In the data rows, 50 means zero.
Some points, one per row:
"35 54 43 59 42 55 66 61 53 53 59 50 56 55 54 62 32 45 44 46 48 51 63 45 66 64 48 34 49 59 42 38"
"43 62 62 70 30 66 65 59 56 72 34 62 48 74 40 65 47 64 55 40 44 27 61 28 55 45 41 52 43 72 46 32"
"52 57 36 49 56 69 50 84 68 87 89 66 51 51 64 64 24 53 14 67 41 40 56 48 15 62 41 47 41 66 86 64"
"47 47 44 45 78 50 42 46 43 31 57 48 40 24 59 42 52 44 46 58 65 74 39 56 50 65 62 58 50 27 61 57"
"30 51 45 60 28 44 36 62 16 40 33 46 69 55 49 65 37 37 43 44 36 56 44 45 78 47 29 71 54 57 51 51"
"46 59 62 68 33 67 65 57 61 72 31 59 43 75 38 61 52 69 61 39 46 26 60 29 53 44 42 49 46 69 46 33"
"62 45 67 58 64 57 54 34 55 51 44 63 27 39 43 42 72 64 65 51 71 49 31 37 48 57 67 60 55 41 54 55"
"36 60 34 38 70 55 31 52 59 14 34 33 47 56 88 47 82 67 64 85 43 36 64 68 36 50 22 33 53 24 49 41"
"36 61 55 70 39 66 69 61 55 65 45 62 48 65 50 68 40 56 51 43 50 37 61 30 62 59 43 43 44 66 46 31"
"57 23 85 42 72 40 50 32 66 26 61 64 25 32 52 34 90 47 63 98 74 66 13 52 48 69 72 81 68 24 60 71"
"52 69 67 64 65 57 61 43 47 46 53 74 45 37 67 54 47 46 48 54 71 46 38 35 37 55 54 57 27 45 36 30"
"48 57 61 67 32 65 63 57 61 73 35 58 45 73 35 61 50 66 59 40 45 27 58 30 53 44 42 52 46 70 47 36"
"43 57 56 65 33 66 63 60 63 68 30 53 43 76 39 60 52 71 63 39 44 27 63 32 55 46 40 42 49 67 45 34"
"53 62 39 26 60 47 20 54 40 36 40 29 66 44 52 37 42 47 31 47 33 62 61 75 21 20 43 71 26 35 58 51"
"53 39 53 58 43 58 58 53 66 63 29 44 29 63 25 45 59 74 73 32 54 41 48 36 58 52 56 40 64 55 49 49"
"46 50 52 60 35 63 58 58 66 65 25 45 38 75 34 53 58 76 69 37 44 29 60 36 54 45 43 39 56 62 46 39"
"35 69 50 69 38 69 66 66 57 66 54 66 56 67 62 72 41 55 43 56 45 27 64 34 54 59 32 40 41 67 46 29"
"47 53 40 44 44 47 49 59 45 58 61 43 61 53 48 54 36 44 31 49 34 56 67 60 45 46 51 50 49 60 58 54"
"41 51 51 63 45 57 59 56 51 56 49 55 47 54 48 60 44 52 53 47 53 48 50 38 64 61 46 49 52 57 51 44"
"46 54 56 62 57 58 61 50 53 51 49 61 39 45 53 54 49 54 56 47 64 50 44 37 55 63 55 47 47 48 46 41"
"37 47 13 31 50 46 24 65 35 44 54 12 57 47 46 47 36 53 25 55 19 71 74 76 50 50 50 51 64 47 81 73"
"45 24 29 41 53 30 26 51 32 24 67 27 60 27 49 46 43 28 49 61 49 80 25 67 75 64 41 66 70 36 65 78"
"43 59 55 59 59 59 55 52 47 49 51 60 46 45 56 56 48 49 46 54 57 52 50 42 52 58 52 57 42 48 54 42"
"58 33 53 55 61 55 52 45 62 52 38 50 22 45 34 39 72 70 74 47 67 50 32 39 56 63 63 45 71 41 55 59"
"77 44 74 24 57 17 61 34 58 41 54 66 70 46 64 32 40 14 59 22 62 56 44 66 20 13 55 36 17 45 09 36"
"67 36 33 52 64 62 46 62 72 66 80 61 35 36 48 44 63 64 49 71 69 39 18 46 42 78 51 31 81 42 60 71"
12 more points follow, each with its number after it:
"77 33 71 32 74 22 44 24 41 25 52 58 55 20 41 20 66 25 60 36 75 79 18 65 40 32 71 68 45 25 25 53" 0
"51 64 37 28 62 52 22 55 45 38 41 29 62 45 53 38 42 51 31 50 35 60 63 73 22 25 43 67 27 35 61 49" 1
"45 41 37 47 42 53 46 60 62 53 27 27 36 67 39 46 56 75 67 40 38 41 63 50 50 47 45 31 64 53 54 53" 2
"53 68 75 64 67 55 62 39 46 43 54 78 44 33 67 52 49 42 48 56 75 50 34 34 37 55 59 64 24 43 36 31" 3
"70 26 74 25 52 18 64 37 61 48 62 70 66 56 58 39 58 13 61 40 55 57 46 67 41 27 52 40 45 50 31 53" 4
"71 26 74 24 53 16 65 36 59 49 63 72 69 56 60 39 56 10 61 35 55 57 48 68 41 24 52 38 43 51 29 53" 5
"41 65 64 65 43 60 68 53 52 60 58 70 56 58 57 66 44 45 41 58 51 40 58 37 54 56 47 56 38 63 45 33" 6
"39 69 34 46 34 28 19 46 03 20 31 31 67 53 75 55 57 48 40 72 22 42 55 64 44 37 28 56 59 51 44 58" 7
"41 59 54 62 56 56 65 54 51 46 55 61 48 42 62 57 34 44 48 45 64 54 49 39 54 64 54 42 36 49 38 33" 8
"40 71 62 72 34 68 72 59 59 73 60 71 59 69 56 74 37 49 42 56 45 26 64 31 51 52 34 56 30 75 48 26" 9
"41 54 49 62 46 61 61 58 53 61 49 54 44 56 46 60 43 57 49 46 49 46 58 39 59 60 51 46 51 59 55 43" 10
"44 29 39 52 62 50 57 53 59 43 49 39 29 39 41 43 51 58 67 40 65 67 41 47 71 76 65 30 71 38 52 58" 11
Which two of these numbered points are nearest to each point below by angle, seen from the average point of the first points? Their numbers follow each, nearest first.
"41 52 50 61 45 59 61 58 54 61 50 54 45 57 46 59 44 55 50 45 49 48 58 40 60 59 51 46 52 60 54 44" > 10 9
"65 41 45 45 52 51 53 45 83 63 94 43 55 49 46 50 49 45 53 77 49 42 46 60 39 54 37 58 47 59 67 59" > 4 5
"30 58 43 52 33 44 32 61 26 30 27 41 70 64 65 62 53 45 49 56 30 43 57 55 62 38 17 59 50 50 44 43" > 7 1
"66 35 62 57 30 62 54 50 77 78 05 38 21 81 02 37 74 95 89 21 47 23 48 30 48 31 54 44 68 64 47 50" > 2 10
"52 65 37 26 63 51 19 54 43 37 39 27 63 44 52 37 42 50 30 49 33 62 64 75 19 21 44 71 24 33 62 50" > 1 7
"60 40 47 23 55 43 26 48 38 60 54 41 62 47 28 39 47 34 26 44 31 73 58 73 42 24 60 84 47 45 85 75" > 1 0
"74 36 69 35 71 25 46 27 42 29 52 58 54 24 42 24 64 28 59 37 73 75 22 63 42 34 69 67 45 28 27 51" > 0 4
"54 71 68 64 67 57 60 42 46 44 54 76 46 35 69 53 48 45 48 55 73 47 36 35 35 55 55 58 25 43 35 30" > 3 8
"62 37 45 18 57 41 22 46 37 60 54 38 63 46 26 36 48 33 25 43 29 77 58 77 41 21 62 87 48 43 89 80" > 1 0
"45 44 39 48 42 54 47 59 62 53 30 30 38 66 41 47 54 73 65 40 39 41 63 49 50 48 45 33 61 54 53 52" > 2 11
"44 63 67 63 45 58 68 50 52 58 57 72 55 57 58 63 46 43 44 57 54 41 55 38 53 54 49 55 38 60 43 33" > 6 9
"60 38 41 40 40 47 43 55 58 64 37 29 43 62 22 38 53 67 55 34 35 49 58 57 42 36 56 46 64 58 58 63" > 2 1
"25 61 41 54 32 48 31 63 24 29 23 40 69 66 66 65 52 48 48 58 28 42 59 53 66 40 15 60 51 50 47 42" > 7 1
"45 39 37 51 56 54 51 56 54 52 52 38 37 45 40 47 46 58 52 45 52 62 52 50 61 66 61 41 65 47 63 59" > 11 2
"74 47 64 27 73 33 41 11 41 33 45 66 52 31 59 30 64 21 62 45 74 61 30 61 47 33 69 50 36 20 38 55" > 0 4
"43 61 65 63 48 58 67 49 53 55 60 70 53 53 57 62 48 43 43 62 56 44 53 39 55 58 52 56 41 57 44 36" > 6 9
"56 37 56 35 51 39 57 44 55 60 66 70 60 60 64 55 52 22 50 54 49 48 54 58 55 45 46 38 51 52 59 61" > 5 4
"39 49 50 64 48 60 65 57 56 56 49 55 42 54 48 59 43 55 55 44 56 49 53 37 66 66 52 39 53 55 48 41" > 10 8
"41 40 45 59 54 55 62 55 57 50 49 48 36 47 45 52 47 56 60 42 60 57 48 41 68 70 58 35 61 48 50 49" > 11 10
"44 53 51 57 65 51 62 51 51 38 56 55 44 33 62 50 35 43 52 44 70 64 42 44 54 68 60 39 39 40 37 38" > 8 3
"53 26 40 48 60 50 50 50 61 48 40 34 24 43 29 36 60 67 71 37 61 63 40 48 63 65 67 35 76 40 57 65" > 11 2
"45 39 37 51 56 54 52 56 54 52 51 38 36 45 40 48 47 59 53 44 52 62 52 49 61 66 61 40 65 47 62 59" > 11 2
"82 53 64 34 75 51 38 09 53 37 68 53 46 11 62 27 63 59 49 44 74 58 36 62 22 42 80 58 28 25 47 66" > 0 3
"61 49 47 40 62 52 46 32 53 41 63 44 52 27 57 39 46 53 47 37 62 61 49 60 45 52 68 42 39 35 45 58" > 0 5
"53 25 42 51 60 51 52 49 63 48 37 35 21 44 28 36 62 70 76 36 64 61 37 44 65 67 67 35 77 39 56 63" > 11 2
Here are 12 other points, each followed by its number:
"32 60 48 65 40 62 70 66 55 61 58 58 56 60 57 69 29 47 42 46 48 45 66 38 64 64 44 37 42 65 45 33" 0
"46 60 63 69 31 67 66 57 61 75 31 61 43 76 35 62 50 69 60 36 46 25 60 26 53 44 43 49 45 72 45 32" 1
"36 54 23 41 44 52 35 65 37 52 53 25 59 53 46 55 34 52 26 52 23 62 74 65 52 50 47 53 56 55 74 62" 2
"46 53 56 63 57 58 62 50 53 51 48 61 38 45 52 53 49 54 57 47 65 50 43 36 55 63 56 46 48 48 46 41" 3
"65 35 63 51 66 51 47 36 55 51 35 54 22 40 30 34 76 66 71 46 69 55 27 41 49 53 69 62 64 38 58 62" 4
"31 54 44 62 42 58 69 64 56 55 58 52 54 56 56 65 30 46 45 45 50 51 64 41 69 68 47 32 47 59 43 36" 5
"52 56 49 49 55 56 53 41 53 47 61 49 52 37 61 49 41 54 46 41 58 52 56 52 46 55 59 41 36 45 46 49" 6
"40 51 50 63 46 57 59 56 50 54 51 55 47 53 49 60 44 50 52 48 53 49 49 38 65 62 46 50 52 56 51 44" 7
"45 54 49 52 67 55 49 48 45 41 56 54 45 35 60 50 48 46 44 55 60 62 46 50 51 61 56 56 43 38 56 48" 8
"38 70 67 71 39 64 72 55 52 64 56 75 57 63 59 71 42 46 40 57 50 35 60 32 55 55 43 56 34 67 43 27" 9
"42 37 37 50 47 39 37 54 35 35 63 38 61 37 51 54 41 32 47 58 47 67 35 57 71 61 38 64 60 46 60 64" 10
"52 35 47 45 52 31 21 41 24 28 65 43 64 29 51 48 57 26 45 75 48 69 17 63 62 51 35 92 61 40 69 76" 11
Which two of these numbered points are nearest to each point below by angle, seen from the average point of the first points? Their numbers follow each, nearest first.
"30 53 35 55 48 59 55 64 59 43 42 39 49 62 62 59 47 60 57 52 44 43 69 49 62 61 35 26 54 49 46 37" > 5 0
"31 54 36 55 49 59 55 63 58 43 43 40 48 60 62 59 47 59 56 52 45 45 67 49 61 61 37 29 53 48 47 38" > 5 0
"40 50 37 45 47 44 46 61 42 51 56 36 49 51 57 55 33 50 36 54 33 59 65 57 42 55 52 47 52 59 67 62" > 2 10
"62 36 62 29 44 16 30 33 20 30 33 52 70 47 51 39 56 17 56 36 46 65 33 66 55 19 46 67 49 40 39 64" > 11 10
"35 68 64 72 36 67 72 62 55 66 55 73 55 66 59 73 39 49 41 58 49 32 60 30 56 59 39 53 37 69 45 28" > 9 0
"46 56 60 67 30 64 61 58 58 72 28 55 43 75 32 59 52 70 61 36 44 28 58 29 55 43 43 51 50 70 47 37" > 1 9
"82 62 57 28 54 54 39 15 60 47 64 40 62 26 60 30 45 65 43 25 57 45 59 68 15 24 70 45 13 38 36 57" > 6 8
"45 53 55 63 56 58 61 51 52 51 48 60 40 46 52 55 48 53 55 47 63 50 44 37 57 63 55 47 48 49 46 41" > 3 7
"48 52 56 63 36 64 61 57 61 71 32 52 39 70 31 55 52 70 61 37 46 33 58 33 54 47 49 47 53 66 51 42" > 1 9
"31 52 36 55 48 59 55 63 58 43 42 39 48 61 61 59 47 59 57 51 45 44 66 49 62 62 37 28 54 49 47 39" > 5 0
"40 53 51 64 45 57 60 56 50 55 50 56 49 53 51 61 42 50 52 47 53 47 50 38 62 60 45 49 48 57 49 41" > 7 0
"65 31 47 36 59 45 39 44 58 50 33 33 33 44 23 28 57 61 65 28 56 64 40 56 45 40 68 50 59 38 56 64" > 4 11
"51 53 62 66 32 65 63 55 64 74 26 55 37 75 28 55 56 74 67 33 47 27 56 28 53 42 47 48 51 68 46 38" > 1 9
"64 34 52 43 66 45 41 40 50 49 48 46 30 37 34 34 71 59 58 52 59 62 34 53 44 53 69 60 68 39 65 70" > 4 11
"40 50 38 46 49 44 46 61 41 50 57 37 47 49 58 55 34 50 36 55 35 60 63 56 42 56 53 47 53 58 68 63" > 2 10
"42 49 43 57 50 58 57 58 53 58 51 47 42 52 44 55 43 57 49 46 49 53 57 44 60 62 55 44 56 55 58 50" > 5 7
"31 50 46 61 29 44 38 62 18 41 35 47 67 54 48 65 36 37 43 43 37 56 43 44 78 49 31 70 54 58 51 51" > 10 11
"55 22 36 37 37 42 32 47 38 50 44 28 67 51 02 37 66 42 48 34 36 72 46 70 90 38 54 70 85 43 56 69" > 10 11
"43 48 44 56 50 58 56 57 53 57 50 47 42 52 43 54 44 57 50 44 50 53 56 44 59 61 55 45 55 54 58 50" > 5 7
"46 53 57 63 56 58 62 51 54 51 49 61 39 46 52 54 49 54 56 48 64 50 44 36 56 63 55 47 48 49 46 41" > 3 7
"58 25 39 36 39 39 33 44 39 48 45 31 66 50 08 35 66 42 49 36 38 70 46 70 82 36 56 66 81 43 52 67" > 10 11
"63 08 62 42 52 32 60 44 65 51 41 48 34 55 25 34 78 52 83 33 59 61 37 53 66 49 62 41 83 48 45 65" > 4 11
"37 54 49 56 51 45 33 51 13 36 47 55 58 37 56 59 50 36 34 62 45 66 38 50 65 55 45 83 55 45 66 61" > 11 10
"40 48 49 63 49 58 64 57 55 55 49 53 41 52 48 58 44 54 56 44 57 51 52 38 66 67 52 40 55 54 49 43" > 7 5
"51 37 38 36 92 44 32 41 41 19 59 39 35 10 59 31 58 43 48 61 70 88 30 66 49 69 70 58 57 12 66 68" > 8 11
